Some points:
[-0.7  0.4 -2.   1.6  0.1  0.6 -0.4  1.4 -1.  -0.2 -1.3  0.3 -0.8  0.5 -1.5  0.1 -1.6  0.7  0.4 -0.2  0.4 -0.6  1.1  0.4]
[-0.7 -0.4 -2.3 -0.1  2.3  0.6  0.3  0.4  0.1 -1.   0.4 -0.4 -0.5 -1.4  0.9 -0.1  0.8  0.1 -0.2 -2.   0.2  0.1 -1.1 -0.8]
[ 0.1  1.   0.6 -1.8 -0.6 -1.1  0.1 -0.7  0.  -1.7  0.3  0.   0.4 -0.8  1.3 -1.4 -0.1 -0.8  0.2 -1.6  0.3 -0.2  0.9  0.7]
[-0.5 -1.1  0.1 -1.1 -0.4  1.1  0.6 -0.5  0.  -1.3 -1.2  0.7  0.8 -1.6  0.9 -0.5 -1.3 -0.8 -0.9 -0.8  0.2  0.4 -0.2  0. ]
[-0.7 -0.4  2.1 -1.1 -0.1  0.4 -0.1 -0.9 -0.1  0.8  0.  -1.  -0.6  0.2  0.2  1.8 -1.4 -2.   0.8 -1.1 -0.4 -1.3  1.4 -1.2]
[ 1.4 -0.4 -0.5 -0.3 -0.7  0.5  1.3  0.9  0.3  0.5 -1.6 -0.3  0.  -1.9  1.5  1.9  0.  -1.4 -1.9  1.7 -1.7 -2.6  0.6 -0.6]
[-0.6  0.5  2.1  0.2  0.2 -1.8 -0.3  1.6 -0.3 -0.7  0.   1.3 -0.4 -0.3 -0.9  2.2  0.  -1.7  0.4  0.1  0.4  0.  -0.7  0.5]
[ 0.   1.2 -0.7 -0.2  1.7  0.  -0.9  1.1 -0.4 -2.9 -1.4 -1.6  0.3  1.3  0.8  1.5 -0.9 -0.3  0.1 -0.4 -0.1  0.1  1.5 -0.1]
[-1.  -0.4 -1.6  0.9 -1.9 -1.7 -1.1 -1.4  0.8  0.1 -2.  -0.1  1.4 -0.8 -0.7  1.   1.6 -1.2  0.3  0.6  1.1  0.7  0.3 -0.4]
[-0.1  0.4 -1.7  0.6 -1.7  1.   0.3  0.1 -0.6 -2.   0.2  0.1 -0.6 -0.6  1.8 -0.6  2.3 -4.1  0.3  0.8 -1.2 -0.9  0.   0.5]
[ 0.1  1.2  0.3 -0.1 -1.2  1.   0.2 -1.1  0.2 -2.  -0.3  0.7 -1.1 -1.1  0.3 -0.8 -0.7  0.3  1.1  0.2 -2.1 -0.2  0.6  0. ]
[ 0.6  0.1 -0.8  0.3 -0.4 -0.7 -1.1  0.3 -0.1 -0.3  1.7  0.3  0.4 -1.   0.2  0.3 -0.6 -0.7 -2.8 -1.2  0.6 -0.5  1.7  0. ]
[-1.1  0.5 -0.8 -1.1 -0.8  0.3 -0.2 -0.6 -0.1  0.7  0.6 -0.2 -2.3 -0.5 -0.2  0.5 -0.5 -1.   0.1 -0.2 -0.1  0.2 -0.2 -0.1]
[-1.5 -0.6 -0.8 -0.6 -0.1 -0.4 -2.5 -0.6  1.5 -0.8 -0.1 -0.2 -0.2  1.1  0.2  0.1 -0.5  1.5 -1.9  0.9 -0.2 -0.8 -1.4  0. ]
[ 1.2 -0.1  0.   0.4  0.   0.2 -1.  -0.9 -1.1 -0.7  1.4  0.1  2.1 -1.2  0.2  1.3  0.   1.2 -1.   0.2 -1.3  0.2  1.7  0.3]
[ 0.7  1.2 -0.5 -0.1  0.7  0.6 -1.  -2.2  0.   0.9  1.2 -1.   0.6  0.1 -0.6 -0.1 -0.1 -0.4  0.4  1.6  0.6 -2.7 -0.3 -0.9]
[ 1.4 -1.2  1.   0.2  1.5 -1.   0.6 -0.8 -2.1 -0.4 -2.2  0.  -0.7  0.6  0.3 -0.6  0.2 -0.6  0.4  0.8 -0.7 -0.5 -0.1  0.4]
[-0.3  1.  -0.9 -0.6  1.8 -0.6  0.  -2.   0.2  0.6 -0.4  1.4  1.8  0.8  0.   0.2 -0.2 -0.8  0.8 -1.4  0.4 -1.2 -0.7  0.2]
[-0.3  0.5  0.5 -1.1 -0.6 -1.1  0.1  1.2  2.8  0.7  0.2 -1.7  0.7 -0.5  0.9 -0.3 -0.6 -0.5 -0.1 -0.3 -0.3  0.2  0.2  1.1]
[ 0.9 -0.4  0.3  0.  -1.6  1.3 -1.7 -1.5 -0.8 -1.8 -0.1 -0.9 -0.3 -0.5  0.5  0.7 -0.3 -1.4  0.1  0.9  0.4  0.6 -0.2 -0.1]
[-0.9 -0.9  0.1 -1.9 -1.6  0.   0.3  0.9 -2.3  0.4  0.1  1.1  0.2 -2.   0.1  1.   0.8  1.2 -0.2 -0.7  1.1 -0.5 -0.1 -0.5]
[-0.8 -1.  -1.3 -1.4 -1.5 -1.4  0.9 -0.5 -1.1 -1.2  0.2 -1.9 -1.1  0.9  1.7  2.6 -0.2  1.1  0.4  0.7  0.2  0.4 -0.6  1.3]
[ 2.3 -0.4 -0.3  0.4 -1.7  0.4  0.4 -0.8  0.8 -1.8  0.8  0.5 -0.9  1.6  0.2  2.5 -0.1 -0.4 -0.6 -1.6  0.9 -0.5 -1.3 -1.3]
[ 1.3  1.8 -0.7 -1.  -0.8 -1.4 -0.4 -1.   1.1  0.5 -0.2  0.6 -0.7 -0.6  0.   0.8  0.3  0.1 -1.5 -1.3 -0.2 -0.1 -0.3 -0.5]
[-0.6  2.  -0.2 -0.3 -0.5  0.9  0.2 -1.1 -1.  -0.1 -0.5 -1.1  1.7 -1.7 -0.8  0.9 -1.5 -0.5  0.4 -0.3 -1.9  1.2 -1.6 -1.9]
[-0.4  2.5  0.6 -0.6  0.1  0.1 -2.1  0.4 -1.3 -0.9  0.5  1.5 -0.7 -0.1  1.4  0.8  0.6 -1.  -0.6  0.9 -2.3  0.7 -0.6  0.1]
[-0.8  0.4  0.5 -0.4 -0.9  1.8 -2.1  0.3 -0.2  0.9 -1.7  0.6 -0.4  0.2  0.2  0.9  0.2 -0.2  0.4 -2.  -0.7 -1.5  1.2  1.2]
[-0.3 -1.9  1.3  0.5  0.6  0.5 -0.9  1.   1.  -0.7  1.1 -1.1  1.8 -0.1 -0.3 -0.2  1.6 -0.5  0.9  0.1 -0.8  1.   0.5 -1.4]
[ 0.9 -1.7 -1.3 -2.  -0.3  0.3 -1.   0.1 -1.5 -0.5  2.2  0.8  1.   0.8  0.4  0.8 -1.2 -0.1  0.6  0.9 -0.9  0.1 -0.6  0.7]
[ 0.1  0.9 -1.3 -1.   0.1 -0.8 -3.3 -0.3 -2.3 -0.7  0.1 -2.1 -0.2 -1.4  0.6  1.1 -0.8 -1.6  0.5 -1.7  1.  -1.   0.5 -0.6]
[-0.9  1.   0.1 -0.3  0.3  1.3  0.3 -0.3  0.4 -1.9  0.4  1.1 -0.6 -2.2 -1.   1.  -0.8  0.2  0.1  2.1  1.9 -0.5  0.9 -0.4]
[-1.5 -1.   0.1  1.7 -0.5  0.5 -0.1 -0.5 -1.7 -0.4  0.3  0.   0.5 -0.1  0.7  1.8  0.3 -0.3 -0.5 -2.6 -1.2 -1.2 -1.3 -0.6]
[ 0.6 -0.4  0.4 -1.6 -0.3 -0.4 -0.1 -0.6 -2.3  0.  -0.7 -2.5 -0.8 -0.6 -1.5 -1.5  1.6 -0.2 -1.4 -0.3  0.7 -0.2  0.5 -1. ]
[ 0.6 -1.3 -1.7 -0.9  0.1  0.4 -1.2 -1.7 -0.6  0.1 -0.6  1.1 -0.2 -0.2 -1.9  0.6  0.3 -1.  -0.9 -0.5 -1.6  0.6  0.8  1.3]
[ 0.6  1.2  0.3  1.4 -0.9 -1.1 -0.4  0.5 -1.3  0.8  0.2  0.5  0.3 -0.2  0.4 -0.8  0.3  0.5  1.2  0.4  1.3  0.3  0.   0.1]
[-1.6  1.1  0.7 -1.9 -0.4 -0.1  0.  -0.3 -1.5 -2.4 -1.6 -0.3  2.3  0.9 -1.1  0.7  0.8 -0.4 -2.2 -0.2 -0.2 -1.2 -0.9  0. ]
[-0.1  1.4 -1.6 -0.3 -0.5 -0.5  1.6 -0.8 -0.9 -0.4  1.3 -0.5 -0.2  1.5  0.8  0.8  0.3  0.  -0.3 -0.3 -1.3  0.1  1.2 -0.8]
There is one direction along which these points spread out most. Take the direction at right angles to it along which they spread out most. Go by this last direction. For each point below, how far along it does it lie, from 0 to 99? The average is 50, and the first point in the table lies past the average. One standard deviation of the points above along it is 16.
[ 0.3 -0.9 -1.1 -0.8 -1.7 -0.4 -0.6 -0.4  0.   0.  -1.7  0.2  0.3 -0.2 -0.1  0.  -2.5 -0.4  0.4 -0.4 -0.1  1.4  0.9 -1.5] -> 51
[-1.   0.4 -1.3  0.   0.2  0.4  1.1  0.8 -1.   1.6  1.  -1.1  0.8  0.5 -1.1  0.5 -0.9 -2.8 -1.2  0.1  0.6  1.2  0.4  0.8] -> 54
[ 0.5  0.2  0.9  0.6  0.5 -1.7 -0.9 -0.4  0.2 -0.6 -0.1 -0.3 -1.6 -0.6 -1.4  0.1 -0.4 -0.8 -1.  -0.9 -1.7  1.4 -1.  -0.6] -> 55
[ 0.  -0.1 -0.7 -2.1  1.5  0.1 -0.5 -0.7 -0.1 -0.7 -0.2  1.4 -0.4  0.5  0.3  1.5  0.7 -1.6 -1.   0.2  0.5  1.5  2.  -1.9] -> 48
[ 0.3  0.4 -0.8 -1.8  0.7  2.1 -1.4  0.2  0.3  0.9 -0.9 -0.9 -0.9 -0.7 -0.4  1.3  1.7  0.3  0.8 -0.4 -0.3  0.9 -0.4  0. ] -> 56
[ 2.1  1.  -1.8 -1.8 -1.2 -0.2  0.   2.4 -0.1 -1.8  0.2  0.1  1.2 -0.3 -2.1  0.7  0.3 -1.2  1.3 -0.5 -0.8 -1.1 -0.5 -0.7] -> 49
[ 1.6  0.3  0.2 -0.3  0.6  1.6 -0.9  0.6 -1.  -0.1 -0.7  0.1  0.4 -0.4  1.4  0.  -1.5 -1.3 -1.2  0.   1.8  1.  -2.1  0.9] -> 52
[-1.1 -1.4  0.  -0.8 -0.6  0.1 -1.3  0.4 -0.4 -1.3  0.8  0.1 -0.9  0.9 -1.2 -1.3 -0.9 -1.3 -0.3  0.  -0.1 -1.2 -0.5 -1.4] -> 51
[-0.5 -1.  -1.3 -0.7  0.5 -2.1 -1.4  0.  -0.7 -0.1 -0.4  0.8 -0.2 -1.6  0.9  0.5 -1.2 -1.1  0.7  0.5 -1.1 -1.3 -0.3 -1.8] -> 54
[ 0.1  1.3 -0.2 -0.2 -1.4  0.9 -1.2  1.2 -1.   0.6 -1.1  0.7  0.4  1.6  1.9 -0.4  0.3 -0.3 -1.2  0.2 -0.4  0.1 -0.1 -3.2] -> 53
